In the data rows, 128 means zero.
What is the hidden score of each row? Scores go from 0 to 40, and 20 is about the middle. The score is a weighted sum of the row's numbers plus the product of two more (or one squared), each taken from its middle value.
[ 99 125 105 173 182 135 167 175 115 142 158 123 149 132 180 123 161 164
 144 175 172 181 158] -> 26
[171  96  82 120  90 112  77 108 101  74 104  97  82 113  99 108  93  84
  86  74  74  97 106] -> 17
[107  76 127 119 137 132  87 164 104 103 109 149 130 136  79  86 112  92
 145 136 103 113  86] -> 21
[127 100 116 140  74 157  93 144  87 117  93 103 119 155 132  80 143 105
 105  73 114  81 121] -> 20
[126 119  74 144 113  94  97 123 102  79 139 144 112  78 100  81 116 110
 106  84 103  81 118] -> 31
[176 136 104 101 102 161 113 143  79 114 105 131 114  78  92  95 109  87
 142  77 121  79 117] -> 26
[174 159 119 167 169 182 158 176 183 180 182 140 175 182 129 151 170 111
 179 143 138 145 114] -> 9
[ 85  86 107  79  89  82  84 110 140 109 105  91 105 113  91 126 126  80
 130 114  77 120  89] -> 28
[110 130 118  83 101 121 149  81 113 154  84 104 125  79  80  75  98  99
  77  73  86  93 116] -> 19
[179 149 165 170 129 145 139 140 164 154 169 170 148 154 130 154 169 154
 178 181  95 129 157] -> 11
[131 132 117 138 132 147 182 156 181 141 165 150 163 169 181 152 151 155
 166 164 151 162 161] -> 10
[147 156 163 162 154 104 177 177 159 164 162  94 135 129 105 179 168 136
 106 115 126 145 143] -> 18
[163 161 168 163 154 161 174 169 140 127 161 137 126 135 126  91 157 177
 123 166 172 157 137] -> 27
[162  97 130 127  87  76 170  87  99 114  94 123  92 119 104  79  93 112
  84 111 111 130 121] -> 12
[122 139 171 176 135 102 183 121 111 136 111 156 140 159 178 135 143 144
 139 154 145 154  88] -> 20
[114 117 135 172  76  86  82 105  96 112 119 152  84 175 135 139 111  77
 126 116 163  85 143] -> 15
[ 97 119 142 130 119 169 180 149 177  78 183 124 167 114 115 154 104 182
 146 180  92 154  79] -> 22
[177 147 113 178 180 120 144 123 105 140 119 163 118 175 158 171 155 121
 141  99 152 149 158] -> 27
[119 109  75 152 127 151 110  74 133 123  79  81  97  90 114 106  75 116
  73  88 114 103  93] -> 17
[111  75  73 129 124  73 106 126 106 108 118  84 111 107 110  74  88 107
 116  97  83 101  97] -> 11
[155 152  98 132 169 120 130 164 166 129 114 146 141 183 160 176 135 170
 122 128 179 151 179] -> 16
[ 88 105  74 116 103 105 158  99  97 126  94  79 140  94  94 114  77 128
  96  93 114  78  76] -> 17
[131  75 123 100  73  96 136  86 113 122 132  89 116 103 132  82 136 108
  78 134 116  74 131] -> 14
[154 182 170 181 149 109 171 154 142 126 168 169 139 113 174 162 146 177
 175 153 155 158 147] -> 26
[147  93 170 126  96 156 134 171 106 119 102 105 104 163 123  96 144  87
  98 110 125  88 153] -> 23
[100 173 154 164 162 158 170 147 152 168 145 157 144 134 166 160 155 130
 154 172 133 141 154] -> 27
[130 156 108 140 136 179 147 158 170 183 165 173 173 178 121 180 128 163
 139 170 158 132 152] -> 10
[144 134 113 106  84 142  88  99  93 149 148 120 104  95  90 114 113 149
 107 114 109 139  84] -> 12
[ 80  83  73 135 102  77  88  98  75 104  96 105 102  95 106 119 100 158
  80  95 142  91  78] -> 18
[130 163 135 172 166 144 161 152 140 162 166 168 108 154 162 145 118  99
 176 162 163 162 146] -> 24
[136 177  79 179 138 166 170 168 179 121 150 134 177 157 164 175 170 167
 127 172 156 167 169] -> 19
[134 104 102 121 108 120 112 100  80 125 110 128 150 126  95 121  90  74
  77 121  94  95 131] -> 19
[158 145 183 128 152 178 155 165 182 105 179 118 164 177 142 153 178 160
 170 142 159 161 126] -> 19
[ 85 151 179  79  95 147 161  77 165 161  99 100  88  77 129 143 106  85
 144 170  99 170 173] -> 25
[152 120 143 123 168 102 122 105 154 135 131 123 128 157 154 141 172 182
 122 161 147  97 173] -> 20
[117  87 147  86 125 126 100  90  85 174  74 106  82 105 106 128  90 106
  85  93  84  93 125] -> 26
[135  79 104 143 128  94 120  77  88 119  82 130  93 149  85 107  86  74
  79 126 164 112 130] -> 16
[ 86 147  83  90  82 100  81 165 152  85 124 151 159 100 123 165  97 127
 181 167  87 118 134] -> 20
[130 116 103  84 107  81 120  79  89 131  78 179  93 143  95 111  99 110
 133  90 175  78 105] -> 16
[139  80 119 109 117 139 157  85 114 118 126  84  79 128 116 122 109 140
  95 118 113 137 105] -> 19
[157 114 182 129 178 156 122 172 180 140 145 154 161 149 127 151 167 131
 180 166 122 169 159] -> 22
[122  94 183 154  86 144  97 132  98 158  83  96  91 151  74 105 139  94
  88  91  80 136 113] -> 33
[159  97 101 112 122  74  96 129 118  81  98 110 143  94 112 110 119 116
  81  83  95  74 118] -> 19
[ 81 140  96 126 131 114  83 123 133 105 107 172  90  81  83 167  83 117
 128 112  80  93 161] -> 24
[108 178 134 165 175 111 134 124 179  96 175 140 173 112 156 139 176 171
 107 167 143 165 145] -> 28
[113  89 114  79  73 117 129 102  81  81 141  94 122 145 125 114  86  91
  99 105  99  84 114] -> 19
[ 92 145  86 103 128 151 111  86 117 141  97 117  92 117  80 132  77 150
  83  80 111  88  96] -> 20
[101 172 137 119 154 161 177 166 144  97 158 141 143 162 150 183 124 137
 168 151 181 151 139] -> 26
[121 115  86  97 134 132  77  77  79 144 110  77 137 100 115  92  85 100
 121 129  79  90  76] -> 17
[141 138 163 156 139 154 136  92 181 100 180 120 171 170 135 121 164 159
 162 182 183 104 170] -> 19
[146 153 131 155 156 165 164 152 162 177 161 158 160 121 111 159 183 116
 182 126 161 175 160] -> 15
[112 158 137 163 151 126 166 145 146  76 150 143 163 132 177 161 120 110
 145 165 154 154 128] -> 26
[124 139 107 110 119  85  83 123  74  78  93  98 115 155 136 142  85 119
 102  83 102  86 142] -> 25
[101 182 109 131 172 130 107 118  81 152 137 116 179 167 156 154 160 154
 138 154 183 122 117] -> 28
[151  91 113 130  83 122 142  81 112  91 117  96  83  75  88 109  87  99
  80  87  81 102 102] -> 18
[134 162 109 169 182 149 146 142 178 164 168 154 153 168 159 150 156 133
 147 129 138 171 124] -> 14
[149 118  98  83 105  88  74 125 114 112 103  83 166 107 142 110  79 118
  75 152 106 129  99] -> 14
[120 157 170 118 144 179 179 128 174 167 128 138 157 156 167 177 122 177
 153 160 165 131 158] -> 19
[182  76 116  99  74 106 107 130  79 106 106 145  96  89 166 102 136 160
 180 109 110 126  79] -> 35
[104 169  98 102 141 138 117 121 173  82 149 119 155  98 135 137 135 149
 163 125  95 114  97] -> 19
[107 177 179 181 172 142 152 149 131 164 160 133 141 129 175 177 171 173
 174 122  99 183 168] -> 27
[ 75 151 129 107 163  86 101 140  95 124 152  88 178 180 109 146 169 129
 128 155 140 168 147] -> 18
[107 173 136 110 100 115 133 126 130 101 134  87  98 150  89 120 119  91
  92 107 129 137  93] -> 15
[168 158 148 175 131 127 178 104 130 141 163 165 158 172 116 176 137 171
 151 137 172 144 150] -> 17
[ 99 134 106 148 181 174 162 116 172 151 154 157 130 144 172 142 166 147
 151 129 145 142 109] -> 20
[117  98 126  86  95  84  75 114 126  91 123 154  77 107  77 122  78 145
  84  92 101 124  97] -> 13
[129  87  90  99 115 109  76  86 125 158 113  89  91 133  76  74  89 120
 126 100  87 119 124] -> 1
[121 178 119 111 163 160 173 156 164 172 142 159 168 151 177 169 131 180
  99 176 167 162  93] -> 17
[139  81  96 120  85 155 127  92  93 150  88 120  91 161  81  76 104 128
 104 117  93  94 156] -> 10
[156  91 120  78  76  75  95 104  98  98 110 141 114  91  74 105  82 163
 160  98 124 123  98] -> 15
[146 154 159 141 147  82 158 144 145 145 164 124 153 181 130 172 147 170
 129 179 156 138 135] -> 12
[159  90 101  96  77  77 149 117 100 103  81 142 108  87  86 112  98 140
  74 126 104  84 111] -> 16
[150 132 137 117 127 133 104 144  73 181  78 130 108  86 164 129 123 134
 154 107 127  94 125] -> 29
[ 86 103  74 107 110  86  86 111 123  74  82 104 126  77  76 113 115  78
 124 128  89 103 103] -> 21
[143 174 172 183 182 140 147 126 137 111 168 114 172 108 142 120 159 161
 142 126 151 133 160] -> 39
[131 156 110  78  86 123 118 145  82 175  84 102  99 125 128 109 123  95
 153 102 137  87 134] -> 19
[172 171 155 165 173 128 123 131 156 128 169 172 179 154 163 127 161 176
 154 168 181 154 154] -> 24
[114 126 151 149 170 166 128 112 181 159 159 142 177  96 111 165 130 172
  87 115 130 151  92] -> 15
[183 143 152 157 128 159 168 179 163 179  95 162 122 144 133 161 162 159
 164 157 148 140 159] -> 17
[ 76  97 117 136 120 163  82  78 139  98  77 118  77  88 101 104 133 100
  74 105  77 104  90] -> 27
[169  75  89 130  82 104  91 100  86 100 126 152  74  98  99 113 102 118
  88 110 106 101  93] -> 13
[ 74 135 107 121 106  79 105 126 133  95 105  78  95 111 103 107  88 126
 131 100 115  95 143] -> 16
[100  99 123 134 104  79  76 120  83 117  89  87 111  95 113 113 128  76
 121 127  81  80  94] -> 26
[ 97  74  88 139 100 168 124 176  98 144 149 180 105 163 141  97 179 107
 150 135 182 120 122] -> 15
[104  82  90 136  74  80 123  91 113 121 121 143 128 132 103  74  91  81
 145 116  84 121 137] -> 3
[132 172 180  96 175 175 151 183 161 154 124 181 178 174 161 130 149 169
 183 141 133 150 169] -> 20
[102  73 112 112  96  78 147  79  92  95  86 156 117 104 114 123  90 134
 115 113  92 117 131] -> 20
[169 146 171 165 175 133 133 157 134 168 123 177 136 172 170 168 128 164
 177 143 120  91 148] -> 22
[161 158 128 154 171 116 175 144 145 105 143 136 136 128 130 124 114 167
 137 138 121 153 164] -> 28
[ 78  92 107  85 103  88 135  87 130 132  81 169  73 161  88 126 135  98
 121 116  85  98 115] -> 12
[132  93 112  92 123  73 118  77  83 131 117 127 117 102  96  84 103 102
  74  77  93  98  87] -> 16
[103 158 132 160 168 156 142 139 152 130 181 118 174 179 142 140 161 182
 164 180 163 159 177] -> 18
[ 87 102  90 118  79 110 121 104  96 107 129 117 119  77  85 109  81  81
 140 125  83 118  91] -> 16
[173  92 100  73 125 107  74 133  76  92  94 163  82  89 126 135 109 138
 111  79  99  73 137] -> 28
[145  98  83 100 116 109  73  76  93  73  74 135  84 128 127  95 115 120
 148 100 112 147  77] -> 25
[137 176 135 168 102 172  77 131 162 152 147 152 127  95 138 178 138 123
 127 171 117 116 163] -> 19
[ 74  77  92  97 127 111  95  75 108 138 100 116  79  73  89  91  81  93
 100 139 111 119 113] -> 15
[121  89 105 122  75  80 108 157  99 116 114  76 125  83 119 135 126  89
  92 121  85  86  89] -> 25
[172 170 153 180 181 103 182 167 178 170 135 132 140 178 102 169 180 100
 177 139 129 157 131] -> 11
[ 82  74 127  76  88  99  94 116  92  99 133  81  83 101  92 116  95 117
  91  74 125  86 101] -> 23
[ 91  82  92 122 114  95  93 119 103  84  87 139  99 113 100 126  74  93
 133  75 128 129 106] -> 23
[ 86 107  87  94  83 124 113  96 102  82 113  95  87  93 137 108  87 108
  75 133  96  82 108] -> 23
[ 92 128 153  75 101  89  80  75 128  83  89 117 145  84  82 118  93  98
  79 108 115 114 124] -> 20
[ 93 155 106 141 126 151 137 157 155 169 154 118 139 165 143 181 158 172
 157 179 130 182 182] -> 14
[177 164 173 116 133 175 154 178 135 115 140 162 170 162 171 163 171 157
 161 151 109 166 156] -> 29
[175 142 150 159 170 165 165 171 128 155 141 139 156 164 181 161 167 163
 151 142 138 153 174] -> 24
[ 93 180 125 132 126 168 173 141 173 161 164 162 165 147 175 119 145 175
 177 147 107 128 172] -> 23
[109 169 100 131 166 150 169 168 154 147 163 138 151 164 156 136 103 158
 169 136 135 141 111] -> 18
[161  73 116  78 136 103 126 124 131 153  92 138 127 105 122 148  92 123
 109 116  75  74 127] -> 18
[ 91 157  94  77  87  93  89 112  81  78  75 100 100  85  95  99 104  95
 101 103  76 131  81] -> 26
[149 121 122 179 178 158 179 171 172 101 140 128 131 179 140 158 165 121
 105 144 172 165 167] -> 22
[136 169 163 160 179 119 183 182 183 120 172 137 156 142 134 154 141 141
 124 172 131 165 104] -> 18
[167 122 127 135 133  91 176  83 113  94  82  83  95  75 104 130  92  73
  93 121 112  84 117] -> 29
[ 87 139  95 101 101  96 113  81 114 111  95  90 102  88  87  81  81 136
  86 140  92  78  91] -> 18
[135  86 115 133 102 107 150  87 118 137  77  79 113 120  97 159 140  82
  75  92 110  96 130] -> 22
[157 146 138 183 183 143 163 183 153 163 142 166 139 126 170 174 163 166
 138 147 105 130 168] -> 28
[146 163 181 182 152 171 139 133 160 181 166 134 145 183 179 150 167 144
 142 141 160 162 122] -> 13
[130 117  77 109 140  79 149 112 132  83 144  88  93  74 101  87 115  85
  82 107  89  83  76] -> 29
[175 151 152 177 118 171 174 155 177 157 182 175 145 141 171 134 129 183
 175 133 169 174 182] -> 12
[164 137  96 117 121 158  95 173 151 138  95 161  76 139 114 103 125 101
 173  98 126 112  84] -> 12
[150 141 120  78  88  94  96  93  86 107  88  81  83  91 134  75 138 129
  78 108  96 107  77] -> 20
[147 123 110 143 116 118 135  91  90 120 111  85  89 159 149  94 102 167
 109  87 180 109 107] -> 18
[148 173 168 164 128 129 172 133 168 120 149 119 155 150 164 131 113 153
 179 174 161 175 151] -> 12
[119 106 122 168  81 119  90 158 119  93  75  73  91  73 123  93  97 116
  74 108  78 113  94] -> 28
[161 138 161 171 157 149 146 179 171 161 131 170 182 168 161 178 119 139
 156 159 166 156 145] -> 14
[ 99  74 154  87 109 102  91  82  87  91  80 141  85 125  84 105  82  73
 119  80 114 119 139] -> 26
[ 98 167 182 179 148 161 143 179 139 166 108 164 142 182 145 143 140 155
 137 159 135 181 179] -> 20
[ 90  73 151 175  98  95 111 103 142 112  74 102 130 111  79 136  96  84
  83  94  93 123  85] -> 30
[109 141 140 133 158 116 137 179 158 176 146 181 136 175 157 167 138 101
 120 127 171 135 116] -> 14
[182 131  78 133 155  76 102 160 176 137 180 160 134 158 167 175 153 181
 175 155 163 176 160] -> 2
[167 161 160 166 131  94 177 169 107 168 139 157 107 146 157 171 177 141
 135 140 175 149 180] -> 26
[168 149 138 180 143 179 135 180 154 127 104 152 181 114 143 156 140 182
 148 168 179 176 172] -> 23
[156 162 160 151 160 173 165 171 167 118 175 167 180 128 145 153 158 119
 155 173 149 132 126] -> 25
[ 94  82  80  82 112 128  79 128 107 115  90  80  77 105  82  93  96  84
  97 123  93  94 102] -> 20
[154 174 145 180 142 128 153 129 161  85 136 125 156 171 167 168 154 125
 140 109 123 109 137] -> 24
[109 122 167 128 140 108 106 178 121 147 171 159  95 121 131  88 131 142
 117 120 120 136  91] -> 15
[142  81 135 142 119 134  85 150  75 131  83 106 119 123 112 121 165  98
 163 112  83  77 140] -> 36
[103  81 162  85  93 119  78  91  82  91 135  92 115  78 117 112  80 114
 118 119 109 150 108] -> 39
[172 159 177  88 144 180 134 134 130 168 136 170 146 122 179 179 183 124
 183 183 150 170 167] -> 30
[156 111  79 138 124  74 107  92 136 100  77 112  76  97  95  87  81  76
  89  88  91 149  88] -> 8
[ 77 133 104 128 113 115 114 141 141 115 162 178 172 169 162 171 141 183
 115 180 152 135  96] -> 12
[118 180 166 166 176 139 169  95 145 111 173 148 161 168 178 157 129 158
 172 145 157 182 147] -> 24
[172 129  77 146 113 113  80 172 121  94 177 111  88  88 104 123 105 108
  90  78  77 118  83] -> 15
[149  77  75  95 109 116 138  80 105 119 134  99 110 111  86  73  92  86
  84  93 105  93  79] -> 12
[ 95 154 137 146 123 105 130  97 151 147 135 108 143 108 139 163 145 171
 147 158 136 148 112] -> 15
[139 179 150 138 120 153 161 144 171 169 107 150 162 181 180 101 174 147
 165 150 159 180 179] -> 9
[153 110 106  88  99 114  95  79  84 175  97 147 147 171  91 104 154 144
 110  76 154  74 163] -> 12
[116 113 111  98 116 123 120 168  97 139  89 178 127 102  77  86 100 128
 105 112 110  75 156] -> 25
[154 154 176 172 165 183 114 122 163 156 166 168 169 155 141 134 147 170
  90 138 131 142 170] -> 23
[106  84 169  77 123  85  96  89  80  85 118 145  81 125  90  79 163  75
 130 105  85  76  91] -> 23
[180 133 152 170 179 112 159 147 163 157 168 155 159 176 131 173 146 178
 135 177 160 182 155] -> 9
[179 112 174 162 173 143 118 180 164 165 172 183 155 171 137 182 177 159
 175 143 143 146 142] -> 14
[160 137 174 177 177 168 175 148 163 182 177 159 183 180 150 119 121 122
 160 181 163 137 116] -> 15
[129 102  74  86  80  74 104 115  96  79 125  76  97  79 117  88  82  93
  73  80 104  76  95] -> 18
[106 170 149 128 183 136 178 155 102 139 147 131 175 112 183 147 108 161
 174 151  98 172  99] -> 29
[122  96 144  75  79  87 108 119  82 171 116 119 100  84 134 131 114  77
 110 119 144  79 111] -> 19
[124 108 176  98 133 144 150 173 101 135 112 173 119 163  94  93 130 123
 145  98  97 146 134] -> 21
[159 119 148 163 144 176 148 137 118 152 151 144 180  91 123 168 181 169
 158 179 137 179 146] -> 28
[183 182 161 107 172 180 143 175 173 148 174 183 172 145 171 120 170 174
 167 183 178 177 175] -> 21
[143 160 151 161 168 158 127 169 172 159 146 140 166 141 135 182 121 135
 153 144 158 148 132] -> 16
[149 179 175 150 149 173 157 179 118 124 120 180 146 156 155 162 177 180
 177 163 138 135 109] -> 30
[105 165 125  95 167  95 147 136 120 105 179  81 160 119  83 138 151 177
  76 182 153 157 116] -> 23
[103 141 161 156 132  88 154 119  84  90 143  86  88 141 126 118  86  97
  93  78  74  96  80] -> 28
[176 166 177 158 174 177 168 182 159 137 177 153 160  99 159 180 152  96
 165 181 171 168 151] -> 28
[135 171 124 180 181 148 143 109 134 163 154 167 147 163 159 151 147 163
 107 183 178 167 166] -> 34
[170 135 175 175 173 135 101 109 147 149 148 147 160 158 112 179 136 150
 135 147 176 148 121] -> 13
[177 167 161 101 115 132 181 153 117 152 170 102 165 147 151 159 168 135
 158 168 144 168 173] -> 18
[120 118 103 110  77  93  94 100  97  75 100  93 123  87 104  80 114 114
 133  77  92  87 120] -> 18
[ 89 164 134 149 140 164 182  99 147 122 122 114 157 131 165 157 140 168
 161 131 147 115 132] -> 26
[ 89 162 176 165 177 177 142 180 133 177 140 177 142 122 151 158 172 138
 167 181 121 171 183] -> 29
[126 113  77 139 142  78 101 135 127 163 153 156 105 126  86  92 113 143
 136 119  79 129 114] -> 6
[134 133 129 145 110  89 105  79  80  94  91  77 122  81 120 106  74 130
  84  86  82  85  93] -> 24
[ 84 170 178 114 130 172 124 107 167 116 169 139 174 126 165 149 158 123
 161 161 156 164 150] -> 21
[161 100 173 116 117 130 119 137  96  88 112 144  81  74  98  87  79 117
  81  97  88  89  77] -> 26
[102 175 118 179 164  87 156 142 183 129 121 168 129 140 169 155 178 123
 177 162 166 169 123] -> 16
[153 169 180 152 181 137 105 132 146 173 150 112 181 153 128 140 123 162
 144 176 100 126 100] -> 13
[138  88  80 126 103 150 121  85 116  89  91  75  81  86  90 147 156  88
 107 101 136 144  75] -> 38
[165  95 163 139 138 162  80  93 147 170 126  99 137  84  91  96  83 115
 100  90  82  98 112] -> 11
